Each row below has a hidden score, from 0 to 20, with 10 about the middle. What is it? The score is a weighted sum of the row's numbers plus the product of two more (or one squared), each taken from its middle value.
tensor([ 0.722,  0.833,  1.696, -0.446,  0.338, -0.038, -0.660, -0.473, -1.065, -0.430, -0.933, -0.489, -0.272, -0.776,
         0.356, -0.637]) 7
tensor([-1.189, -0.853, -0.685,  0.717,  1.543,  2.057,  0.990,  0.787, -0.771, -0.427, -1.816, -1.008, -0.496, -0.974,
         0.115, -1.069]) 10
tensor([ 1.297,  0.727,  1.301, -0.589, -0.020, -0.865,  0.528, -0.731, -1.048, -0.090, -0.063,  2.005,  1.612, -0.621,
        -1.478, -0.127]) 9
tensor([-0.623, -1.579, -0.874,  0.403,  2.206,  0.947,  1.320,  1.046, -0.974, -0.367, -1.222, -0.709, -0.580, -0.597,
         0.030, -0.294]) 13
tensor([-0.873, -1.077, -0.910, -0.082,  0.431, -0.054, -0.772, -0.647,  0.075,  0.320,  0.881, -0.878, -0.966,  0.350,
         2.486,  2.049]) 8
tensor([-0.618, -1.333, -0.872, -0.069,  0.978, -0.449,  1.567,  0.804, -0.468, -0.319, -0.477, -0.547, -0.569, -0.050,
        -0.229, -0.316]) 12
tensor([-0.963, -0.686, -0.817, -0.434, -0.148, -0.040, -0.799, -0.698, -0.421, -0.532,  1.420, -0.777, -0.991, -0.074,
         0.839,  0.172]) 11
tensor([-1.182, -1.043, -1.025,  0.699,  1.351,  1.102,  0.462,  1.838,  0.231, -0.329, -0.938, -1.076, -1.205, -0.275,
         0.394, -0.660]) 11
tensor([-1.031, -0.540, -0.860, -0.415, -0.689, -0.078, -0.569, -0.866, -0.724, -0.389,  1.236, -0.583, -1.192, -0.199,
         0.186,  0.005]) 8
tensor([-1.283, -0.788, -0.772,  0.707,  1.512,  1.611,  1.381,  0.928, -0.688, -0.265, -1.800, -1.057, -0.648, -0.827,
         0.292, -0.960]) 10
tensor([-0.843, -0.721, -0.838, -0.020,  0.433,  0.502,  1.219,  0.632, -0.775, -0.449, -1.174, -0.522, -0.567, -0.828,
         0.045, -0.994]) 11
tensor([-1.596, -0.956, -0.663,  0.867,  1.390,  1.785,  0.764,  2.883,  0.194,  0.093, -2.227, -1.109, -1.243, -0.832,
         0.494, -1.006]) 10
tensor([-0.445, -1.288, -0.897, -0.131,  1.043, -0.165,  0.129, -0.489, -0.803, -0.355, -0.658, -0.566, -0.556, -0.303,
         0.203, -0.740]) 15
tensor([ 0.317,  0.581,  1.278, -0.094, -0.478, -0.231, -0.888, -0.561,  1.492,  0.255,  0.035, -0.524, -0.632, -0.621,
        -0.166, -0.746]) 8
tensor([ 1.553,  1.116,  1.158, -0.379, -0.131, -0.652,  0.626, -0.747, -0.940, -0.196, -0.257,  0.970,  1.550, -0.020,
        -0.935, -0.305]) 9
tensor([ 1.628,  1.599,  1.911, -0.268, -0.806, -0.089, -0.717, -0.627,  1.534,  0.375,  0.352,  1.829,  2.067,  0.021,
        -1.425, -0.722]) 12
tensor([-0.973, -0.777, -1.050,  0.833,  0.708,  0.921, -0.664, -0.157,  1.635,  0.384, -0.578, -0.894, -1.313, -0.417,
         0.040, -1.117]) 11
tensor([-1.212, -1.067, -0.823,  0.718,  0.700,  0.261, -0.656, -0.417, -0.235,  0.496,  0.927, -1.024, -1.111,  0.427,
         2.193,  1.813]) 6
tensor([-1.127, -1.018, -0.934,  0.608,  1.211,  0.561, -0.805, -0.509,  1.272,  0.727,  0.137, -0.818, -0.559,  1.314,
         1.551,  0.460]) 9
tensor([ 1.433,  1.577,  0.829, -0.200, -1.108, -0.549,  0.837,  1.189, -0.046,  0.051,  0.024,  1.930,  1.378, -0.188,
        -1.548, -0.594]) 13
tensor([-1.026, -1.275, -0.721,  0.150,  1.350,  0.354,  0.146,  1.167,  0.446,  0.120, -1.231, -0.948, -0.154,  0.479,
         2.011,  1.924]) 6
tensor([-1.102, -1.051, -0.658,  0.947,  1.659,  1.335, -0.488,  1.182,  1.343,  0.594, -1.497, -1.224, -1.161, -0.622,
         0.681, -0.128]) 9
tensor([-1.106, -1.169, -0.697,  0.720,  1.351,  0.531, -0.674, -0.176,  0.566,  1.009, -0.196, -1.134, -0.583,  1.101,
         1.684,  0.147]) 8
tensor([ 1.819,  1.293,  1.880, -0.057, -0.382, -0.405,  0.074,  1.283,  0.256, -0.425, -0.216, -0.513, -0.786,  0.534,
         1.597,  1.371]) 4
tensor([ 1.809,  0.770,  0.689, -0.108, -0.300, -0.401, -1.071, -0.023,  1.540,  0.212, -0.114,  0.248, -0.052,  0.764,
         0.141, -0.538]) 10
tensor([ 1.415,  1.882,  2.096, -0.439, -0.321, -0.518,  0.561,  1.179, -0.057, -0.571, -0.511, -0.524, -0.235, -0.472,
         0.084,  1.168]) 7
tensor([-0.467, -0.128,  0.100, -0.457,  0.076, -0.084,  1.275,  0.727, -0.893, -0.575, -0.813, -0.582, -0.259, -0.712,
        -0.054, -0.874]) 10
tensor([-1.636, -0.602, -0.833,  0.810,  1.265,  1.930, -0.053,  1.672,  1.472, -0.085, -1.833, -0.991, -1.226, -0.393,
         0.459, -1.358]) 9
tensor([ 0.736,  0.247,  1.986, -0.525,  1.003, -0.926, -0.700, -0.707, -1.115,  0.147, -0.260,  0.107,  0.826,  0.329,
        -0.945,  0.194]) 3
tensor([-0.769, -0.287, -0.350,  0.047, -0.513, -0.139, -0.746, -0.662,  1.578,  0.431, -0.261, -0.542, -0.630, -0.535,
         0.386,  1.233]) 10
tensor([-0.002,  0.871,  1.066, -0.247, -0.762, -0.203, -0.683, -0.826,  1.630,  0.346, -0.068, -0.825,  0.052, -0.521,
        -0.580, -0.163]) 13
tensor([-1.064, -1.282, -0.882,  0.801,  1.564,  0.910, -0.820, -0.267,  1.519,  0.931, -0.769, -0.959, -0.915, -0.380,
         0.412, -0.403]) 10
tensor([ 1.979,  1.521,  1.773, -0.075, -0.298, -0.367, -0.954, -0.056,  1.388,  0.307, -0.176, -0.469, -0.850,  0.680,
         1.342,  0.751]) 6
tensor([-0.128,  0.069, -0.048, -0.555, -0.697, -0.605,  1.267, -0.612, -0.580, -0.145,  0.301,  2.158,  1.814, -0.550,
        -2.444, -0.553]) 11
tensor([-1.500, -0.635, -0.670,  0.629,  1.123,  1.638, -0.372,  0.675,  1.829,  0.642, -1.666, -0.883, -1.149, -0.580,
         0.208, -1.349]) 11
tensor([ 1.374,  1.181,  1.749,  0.027, -0.298, -0.237, -0.161,  1.285,  0.243, -0.575, -0.185, -0.529, -0.680,  0.380,
         1.761,  1.796]) 3
tensor([ 1.751,  1.864,  1.798, -0.545, -0.778, -0.414, -0.869, -1.275,  0.220,  0.317,  1.751, -0.461, -0.327, -0.357,
         0.382,  2.264]) 16
tensor([-0.947, -1.230, -0.750,  0.766,  1.896,  1.406,  0.939,  1.014, -1.030, -0.154, -1.902, -1.222, -0.839, -1.088,
         0.344, -0.699]) 10
tensor([ 0.334,  0.456, -0.328, -0.593, -1.041, -0.464, -0.611, -1.513, -0.439, -0.365,  1.765,  1.664,  1.125, -0.449,
        -1.954, -0.663]) 11
tensor([ 0.855,  2.073,  1.614, -0.272, -1.608, -0.761, -0.442, -1.434, -0.614,  0.005,  0.912,  1.526,  0.645, -0.076,
        -1.376, -0.388]) 4
tensor([ 1.587,  1.316,  1.542, -0.275, -0.221, -0.423,  0.803, -0.545, -0.897, -0.507, -0.192,  0.147,  0.855,  0.943,
        -0.427, -0.078]) 6
tensor([-1.225, -0.945, -0.801,  0.728,  1.566,  1.687,  1.697,  2.081, -0.324, -0.478, -1.270, -0.969, -1.067, -0.316,
         0.520, -1.163]) 12
tensor([-1.039, -0.430, -0.744,  0.016,  0.235,  0.533,  1.715,  1.167, -0.657, -0.455, -1.278, -0.607, -0.559, -0.747,
        -0.078, -0.531]) 11
tensor([ 1.374,  0.751,  0.632, -0.301, -0.308, -0.878,  1.176,  0.577, -0.862, -0.009,  0.064,  1.434,  1.212, -0.227,
        -0.957, -0.693]) 12
tensor([-1.174, -1.093, -0.860,  0.805,  1.285,  0.675, -0.807, -0.368,  0.496,  0.873,  0.177, -0.958, -1.019,  0.012,
         2.250,  2.284]) 6
tensor([ 0.957,  0.655,  0.096, -0.251, -0.808, -1.245,  1.359,  0.430, -0.701,  0.266, -0.015,  2.020,  1.021, -0.386,
        -1.345, -0.878]) 12
tensor([ 1.018, -0.075,  0.019, -0.284,  0.288, -0.859,  0.801, -0.004, -0.819, -0.374,  0.115,  1.101,  0.958,  0.208,
        -1.120, -0.294]) 12
tensor([ 0.464,  1.656,  1.272, -0.041, -1.499, -0.718, -0.673, -1.402, -0.720, -0.200,  0.843,  1.321,  0.395, -0.199,
        -1.162, -0.496]) 4
tensor([-0.657, -1.650, -0.865,  0.428,  2.116,  0.756,  0.317, -0.174, -1.166, -0.244, -0.936, -0.741, -0.525, -0.761,
         0.000, -0.349]) 14
tensor([ 0.560,  0.252, -0.599, -0.193, -1.011, -0.699, -0.977, -0.511,  1.671,  0.674,  0.066, -0.556, -0.791,  1.017,
         0.677,  0.656]) 9
tensor([ 1.230,  1.967,  1.771,  0.003, -1.043, -0.655,  1.630,  1.113, -0.537,  0.146, -0.092,  1.034,  0.778,  0.253,
        -0.788, -0.490]) 8
tensor([-1.003, -0.414, -1.090, -0.258, -1.247, -0.023, -0.756, -1.053, -0.823, -0.834,  0.750,  0.605,  0.796,  0.332,
        -0.651, -0.697]) 7
tensor([ 1.014,  0.869,  1.512, -0.110, -0.379, -0.516, -0.982, -1.215, -0.123,  0.243,  1.910, -0.621, -0.230,  0.550,
         0.775,  1.119]) 5
tensor([-0.876, -1.025, -1.164,  0.596,  0.655,  0.485, -0.172,  0.786,  0.726, -0.502, -0.171, -0.706, -0.918, -0.134,
         0.172, -1.077]) 15
tensor([-1.036, -1.407, -0.703,  1.029,  1.837,  0.876, -0.251,  1.659,  0.357,  0.244, -1.390, -1.230, -1.091, -0.116,
         2.413,  2.650]) 3
tensor([-0.763, -1.487, -0.816,  0.251,  1.012,  0.061, -0.987, -0.257,  0.582,  1.061, -0.275, -0.182,  0.418,  0.627,
         0.584, -0.516]) 9
tensor([-0.351,  0.773,  0.610, -0.207, -1.465, -0.354, -0.577, -1.259, -0.750, -0.502,  0.889,  1.460,  0.990, -0.214,
        -0.833, -0.653]) 5
tensor([-0.622, -1.206, -0.931, -0.131,  0.338, -0.189, -0.474,  0.336,  1.044,  0.147, -0.388, -0.734, -0.094,  1.217,
         0.942,  0.358]) 7
tensor([-0.113,  0.071, -0.781, -0.419, -1.064, -0.349,  1.416,  0.293, -0.375, -0.497,  0.014,  0.157,  0.646,  1.080,
        -0.826, -0.325]) 8
tensor([ 1.447,  1.531,  0.880, -0.717, -0.870, -0.472, -0.747, -1.322, -0.006, -0.004,  2.259, -0.488,  0.284,  0.711,
         0.372,  1.795]) 12
tensor([-0.811, -1.455, -0.824,  0.796,  1.937,  1.224, -0.342,  1.500,  0.036, -0.109, -1.200, -1.055, -1.001, -0.773,
         0.606, -0.296]) 11
tensor([-0.595, -0.874, -0.595, -0.167, -0.353, -0.077, -1.007, -1.235, -0.656, -0.298,  2.152,  1.330,  1.431, -0.080,
        -0.637, -0.793]) 13
tensor([-0.185,  0.936,  0.803, -0.326, -1.403, -0.685, -0.701, -1.321, -0.756,  0.199,  1.268,  1.682,  0.933, -0.018,
        -1.298, -0.540]) 5
tensor([ 0.627,  1.560,  1.906, -0.454, -0.497, -0.339,  0.072,  0.600,  0.541, -0.219, -0.598, -0.520, -0.043, -0.548,
        -0.357,  0.430]) 9
tensor([ 1.772,  1.802,  1.909, -0.452, -0.721, -0.517, -0.649, -1.216,  0.074,  0.168,  1.808, -0.704, -0.019, -0.211,
         1.117,  2.879]) 15
tensor([-0.996, -1.096, -0.784,  0.807,  1.580,  1.108, -0.725,  0.297,  1.587,  0.957, -1.122, -1.052, -0.924, -0.539,
         0.744,  0.196]) 10
tensor([ 1.623,  1.634,  0.588, -0.093, -1.179, -0.477, -0.729, -1.065, -0.491, -0.232,  1.912,  1.597,  1.275, -0.013,
        -1.001, -0.575]) 12
tensor([-1.038, -0.389, -0.877, -0.445, -1.200, -0.306, -0.545, -1.136, -0.837, -0.349,  1.080,  1.520,  1.073, -0.194,
        -0.962, -0.677]) 8
tensor([ 1.287,  1.449,  0.830, -0.695, -0.992, -0.165, -0.871, -1.439, -0.182, -0.216,  2.304, -0.471,  0.408,  1.095,
        -0.358,  0.668]) 9
tensor([-0.859, -1.311, -0.907,  0.692,  2.045,  0.792,  1.224,  1.761, -0.862, -0.179, -1.442, -0.990, -0.824, -0.516,
         0.367, -0.407]) 12
tensor([-0.997, -0.877, -0.708,  0.606,  1.473,  1.532,  1.080,  0.330, -0.632, -0.664, -1.305, -0.764, -0.124, -0.694,
         0.024, -0.889]) 11
tensor([ 1.502,  1.628,  1.093, -0.177, -1.003, -0.786,  1.165,  1.276, -0.427, -0.074,  0.000,  1.656,  1.163, -0.029,
        -0.977, -0.738]) 11
tensor([ 0.481,  1.047,  1.557, -0.089, -0.479,  0.060, -0.378,  0.360,  0.657, -0.511, -0.830, -0.700, -0.237, -0.527,
        -0.034,  0.084]) 5
tensor([ 1.014,  0.883,  0.530, -0.283, -0.557, -0.437,  0.756, -0.752, -0.722, -0.406, -0.074,  0.789,  1.325,  0.531,
        -1.284, -0.342]) 7
tensor([ 0.524,  0.509, -0.432, -0.261, -1.082, -0.366, -0.099,  1.126,  0.686, -0.151, -0.229, -0.602, -0.853,  0.611,
         1.446,  2.149]) 11
tensor([ 1.118, -0.171, -0.078, -0.423,  0.332, -0.710,  1.007,  0.833, -0.673, -0.173,  0.039,  1.453,  1.159,  0.005,
        -1.222, -0.335]) 12
tensor([ 1.162,  1.003,  0.349, -0.135, -1.034, -0.690,  1.552,  0.866, -0.512,  0.068, -0.006,  1.836,  1.239, -0.084,
        -1.298, -0.422]) 12
tensor([ 0.470,  0.384, -0.101, -0.456, -0.947, -0.524,  1.526, -0.410, -0.596, -0.031,  0.267,  2.109,  2.097, -0.348,
        -2.140, -0.486]) 15
tensor([-0.771, -1.289, -1.001,  0.674,  1.858,  1.077,  1.286,  0.584, -0.665, -0.260, -1.173, -0.866, -0.910, -0.507,
         0.273, -0.607]) 14
tensor([-1.316, -0.713, -0.791,  0.766,  1.282,  0.960, -0.632, -0.017,  1.566,  0.905, -0.585, -1.035, -0.710, -0.145,
         0.502, -0.259]) 9
tensor([ 1.871,  1.193,  2.317, -0.411,  0.489, -0.854, -0.381, -0.880, -1.000, -0.110, -0.128,  0.609,  1.029,  0.186,
        -0.584, -0.068]) 7
tensor([ 0.263,  0.234, -0.553, -0.467, -1.164, -0.202, -0.853, -1.135,  0.100, -0.051,  2.439,  1.645,  1.728,  0.026,
        -1.497, -0.725]) 14
tensor([ 0.064, -0.095,  0.409, -0.240, -0.223, -0.127, -0.859, -0.859,  0.421,  0.357,  1.156, -0.427,  0.027,  1.084,
         0.545, -0.262]) 8
tensor([-0.864, -1.216, -0.934,  0.703,  1.847,  1.418, -0.578,  0.899,  1.340,  0.441, -1.425, -0.918, -0.943, -0.782,
         0.473, -0.699]) 12
tensor([-0.836, -0.618, -0.590, -0.368, -0.751, -0.400, -1.038, -0.984, -0.535,  0.075,  2.267, -0.513, -0.798,  1.383,
         0.328,  0.270]) 6
tensor([ 1.477,  1.482,  0.893, -0.294, -1.087,  0.012, -0.531, -0.256,  1.589,  0.183,  0.196,  1.315,  1.654,  0.260,
        -1.276, -0.638]) 15
tensor([-1.221, -0.999, -0.781,  0.835,  1.530,  1.074, -0.593,  0.078,  1.224,  1.141, -0.828, -1.180, -0.986, -0.527,
         0.669, -0.043]) 11
tensor([ 1.279,  0.949,  0.543, -0.320, -0.579, -0.107,  1.164, -0.104, -0.563, -0.517, -0.124, -0.005,  0.805,  1.188,
        -0.677,  0.091]) 7
tensor([ 0.291, -0.141, -0.636, -0.308, -0.686, -0.492,  0.235,  1.187,  0.115, -0.562,  0.043, -0.439, -0.444,  0.781,
         0.718,  1.050]) 7
tensor([ 1.272,  1.349,  2.022, -0.533,  0.232, -0.374, -0.034, -0.386, -0.861, -0.583, -0.665, -0.705, -0.116, -0.714,
         0.077, -0.916]) 9
tensor([-1.076, -0.862, -0.696,  0.878,  1.645,  1.959,  1.431,  1.281, -0.835, -0.121, -2.123, -1.068, -0.988, -0.973,
         0.336, -0.984]) 10
tensor([-0.888, -0.552, -0.799,  0.081, -0.503, -0.350,  1.137,  0.156, -1.012, -0.498, -0.633, -0.472, -1.087, -0.403,
        -0.129, -0.038]) 6
tensor([ 1.361,  1.292,  0.675, -0.317, -1.046, -0.193, -0.452,  0.039,  1.073,  0.024,  0.185,  1.813,  1.862,  0.012,
        -1.479, -0.593]) 13
tensor([-0.962, -1.063, -0.828,  0.925,  1.744,  1.511, -0.445,  1.220,  1.218,  0.509, -1.720, -1.111, -1.080, -0.933,
         0.357, -0.965]) 11
tensor([-0.781, -0.662, -1.171,  0.070, -0.768, -0.146, -0.941, -0.851, -0.045,  0.106,  1.386, -0.716, -0.880,  0.831,
         0.990,  0.443]) 7
tensor([-1.455, -0.698, -0.626,  0.784,  1.475,  2.119,  0.102,  1.704,  1.601,  0.393, -2.230, -1.083, -1.391, -0.744,
         0.436, -1.245]) 12
tensor([-1.044, -0.765, -0.905, -0.286, -0.077,  0.115, -0.692, -0.462,  0.898,  0.831,  0.049, -0.739, -1.296, -0.233,
         0.238, -1.242]) 13
tensor([-0.841, -1.301, -0.892,  0.663,  2.300,  1.227,  1.153,  0.609, -0.820, -0.271, -1.451, -0.801, -0.672, -0.682,
         0.253, -0.579]) 14
tensor([-0.792, -0.954, -1.006,  0.236,  0.492,  0.016, -0.821, -0.647,  0.120,  0.330,  1.054, -0.949, -0.715,  0.285,
         2.260,  2.139]) 8
tensor([-0.261,  0.436,  0.596, -0.201, -1.042, -0.776, -0.828, -1.230,  0.077,  1.101,  1.400, -0.328, -1.414,  0.717,
         1.213,  1.432]) 5
tensor([-0.806, -1.050, -0.759, -0.007,  0.391, -0.192, -0.839, -0.188,  1.477,  0.773, -0.774, -0.760, -0.692, -0.318,
         1.004,  1.225]) 11
tensor([ 0.698,  0.734, -0.508, -0.187, -1.386, -0.265, -0.947, -0.802, -0.371, -0.385,  2.101,  0.266,  0.731,  0.945,
        -0.740, -0.405]) 10
tensor([ 0.269,  0.600, -0.459, -0.362, -1.208, -0.442,  0.957, -0.379, -0.302, -0.296, -0.087,  0.029,  0.324,  1.225,
        -0.756, -0.080]) 6
tensor([-1.045, -1.279, -0.833,  0.922,  1.579,  0.981, -0.619,  0.316,  1.637,  0.645, -1.133, -1.107, -1.108, -0.290,
         1.916,  1.853]) 6
tensor([-1.119, -0.804, -0.864,  0.825,  1.197,  1.310, -0.534, -0.225,  1.634,  0.454, -0.655, -0.808, -1.058, -0.299,
         0.237, -1.186]) 11
tensor([ 1.617,  1.580,  2.298, -0.429, -0.231, -0.661,  0.060, -0.951, -0.882, -0.392, -0.192, -0.239,  0.259,  0.809,
         0.114,  0.503]) 3
tensor([-0.953, -0.553, -0.839, -0.136, -0.910, -1.013, -0.955, -1.394,  0.182,  1.076,  1.408, -0.284, -0.299,  0.963,
        -0.471, -0.121]) 6
tensor([ 0.980,  1.103,  1.904, -0.255, -0.470, -0.495,  1.492,  0.935, -0.704, -0.232,  0.012,  1.558,  1.700, -0.231,
        -0.992, -0.529]) 8
tensor([-0.810, -1.369, -0.952,  0.214,  0.649, -0.148, -0.928, -0.603, -0.623,  0.316,  1.581,  0.297,  0.486,  0.861,
         0.318, -0.893]) 17
tensor([-0.772,  0.027, -0.006, -0.251, -0.639, -0.333,  0.514,  1.053,  0.116, -0.439, -0.432, -0.530, -0.572, -0.288,
         1.208,  2.739]) 9
tensor([-1.210, -0.690, -0.632,  0.652,  1.603,  1.948,  1.021,  0.654, -0.569, -0.533, -1.788, -1.045, -0.363, -0.982,
         0.062, -0.951]) 10
tensor([-0.686, -1.458, -0.796,  0.574,  1.932,  0.547,  1.444,  1.246, -0.765,  0.006, -1.137, -0.880, -0.650, -0.428,
         0.102, -0.295]) 11
tensor([ 0.947,  0.959,  1.518, -0.335, -0.510, -0.143, -0.999, -0.817,  0.471,  0.256,  0.944, -0.620, -0.768, -0.331,
         1.986,  2.645]) 11
tensor([-1.215, -0.699, -0.882,  0.296,  0.436,  0.381, -0.584, -0.502,  0.934,  0.713, -0.099, -0.817, -1.048, -0.135,
         0.109, -1.353]) 11
tensor([ 0.278,  0.087, -0.685, -0.135, -1.018, -0.416, -0.738,  0.150,  1.372,  0.262,  0.020, -0.326, -0.277,  1.013,
        -0.097, -0.101]) 8
tensor([ 0.750,  0.513,  0.012, -0.340, -0.622, -0.637,  0.809, -0.718, -0.640, -0.300, -0.033,  1.678,  1.355, -0.151,
        -1.325, -0.637]) 10
tensor([-0.897,  0.033, -0.252, -0.251, -1.045, -0.088, -0.526, -1.042,  0.655,  0.450,  0.737, -0.749, -0.458, -0.366,
        -0.420,  0.097]) 14
tensor([-0.657, -1.486, -0.960,  0.651,  2.303,  0.926,  0.654,  1.846, -0.510, -0.217, -1.123, -0.747, -0.714, -0.501,
         0.162, -0.263]) 13
tensor([ 0.205,  0.242,  0.128, -0.391, -0.692, -0.653,  0.985, -0.778, -0.593, -0.008,  0.126,  2.183,  1.926, -0.284,
        -2.158, -0.399]) 9
tensor([ 1.224,  0.233,  0.182, -0.342,  0.103, -0.415,  0.730,  1.802, -0.341, -0.293, -0.188, -0.033, -0.217,  0.944,
         0.040, -0.222]) 10
tensor([-0.684, -1.028, -1.100,  0.072, -0.179, -0.147, -0.805, -0.597,  1.635,  0.179, -0.005, -0.724, -0.565, -0.536,
         1.134,  1.722]) 11
tensor([ 0.101, -0.022, -0.635, -0.107, -0.905, -0.287, -0.089,  1.088,  0.782, -0.456, -0.081, -0.541, -0.555,  0.149,
         1.316,  2.694]) 10
tensor([ 1.017,  1.340,  0.128, -0.117, -1.459, -0.432,  1.209,  1.550, -0.038,  0.124, -0.106,  1.293,  1.209,  0.371,
        -0.960, -0.446]) 16
tensor([-1.282, -0.214, -1.025, -0.446, -1.410, -0.113, -0.503, -1.027, -0.405, -0.194,  1.029, -0.592, -0.907,  0.741,
         1.527,  2.515]) 6
tensor([-0.836, -0.626, -0.594, -0.196, -0.119,  0.097, -0.057,  1.350,  0.424, -0.405, -0.782, -0.670, -0.911, -0.451,
         0.054, -0.979]) 9
tensor([-1.076, -0.562, -1.058,  0.107, -0.741, -0.399,  0.824,  1.390, -0.125, -0.035, -0.632, -0.468, -1.618, -0.394,
         0.289,  0.643]) 7
tensor([-0.607,  0.529,  0.576, -0.367, -1.304, -0.982, -0.702, -1.623, -0.731,  0.454,  1.803,  1.080,  0.592,  0.340,
        -1.272, -0.558]) 4
tensor([-1.638, -0.707, -0.728,  0.709,  1.370,  2.235,  0.103,  1.830,  1.258,  0.165, -2.202, -1.014, -1.217, -0.711,
         0.384, -1.416]) 11
tensor([-0.526, -1.164, -0.601, -0.114,  0.198, -0.473, -0.115,  1.373,  0.286, -0.048, -0.275,  0.160, -0.222,  1.032,
         0.001, -0.627]) 9
tensor([-1.208, -0.666, -0.921,  0.009,  0.291,  0.617, -0.466, -0.381,  0.047,  0.412,  0.622, -0.745, -1.435, -0.372,
         0.089, -1.383]) 13
tensor([-0.940, -0.300, -0.803, -0.191, -1.299, -1.004, -0.820, -1.543, -0.630,  0.316,  1.628,  1.690,  0.824,  0.044,
        -1.170, -0.783]) 8
tensor([-1.032, -1.058, -0.923,  0.816,  1.564,  1.368, -0.592,  0.463,  1.666,  0.612, -1.332, -1.038, -0.862, -0.633,
         0.254, -1.125]) 11
tensor([-0.628, -0.772, -0.880,  0.129,  0.272, -0.032, -0.402, -0.544, -0.669, -0.427, -0.889, -0.452, -0.844, -0.408,
        -0.012, -1.131]) 14
tensor([ 0.526,  0.697,  1.599, -0.137, -0.601, -0.475,  0.823,  1.215, -0.363, -0.302, -0.062,  1.613,  1.549, -0.311,
        -0.897, -0.653]) 7
tensor([-0.132, -0.551, -0.033, -0.162, -0.248, -0.509, -1.140, -1.017,  0.004,  0.454,  1.781,  0.267,  0.591,  0.813,
        -0.325, -0.719]) 9
tensor([ 1.188,  1.412,  1.053, -0.442, -0.938, -0.717,  0.021,  0.451,  0.385,  0.220,  0.294,  1.816,  1.328, -0.384,
        -1.761, -0.671]) 12
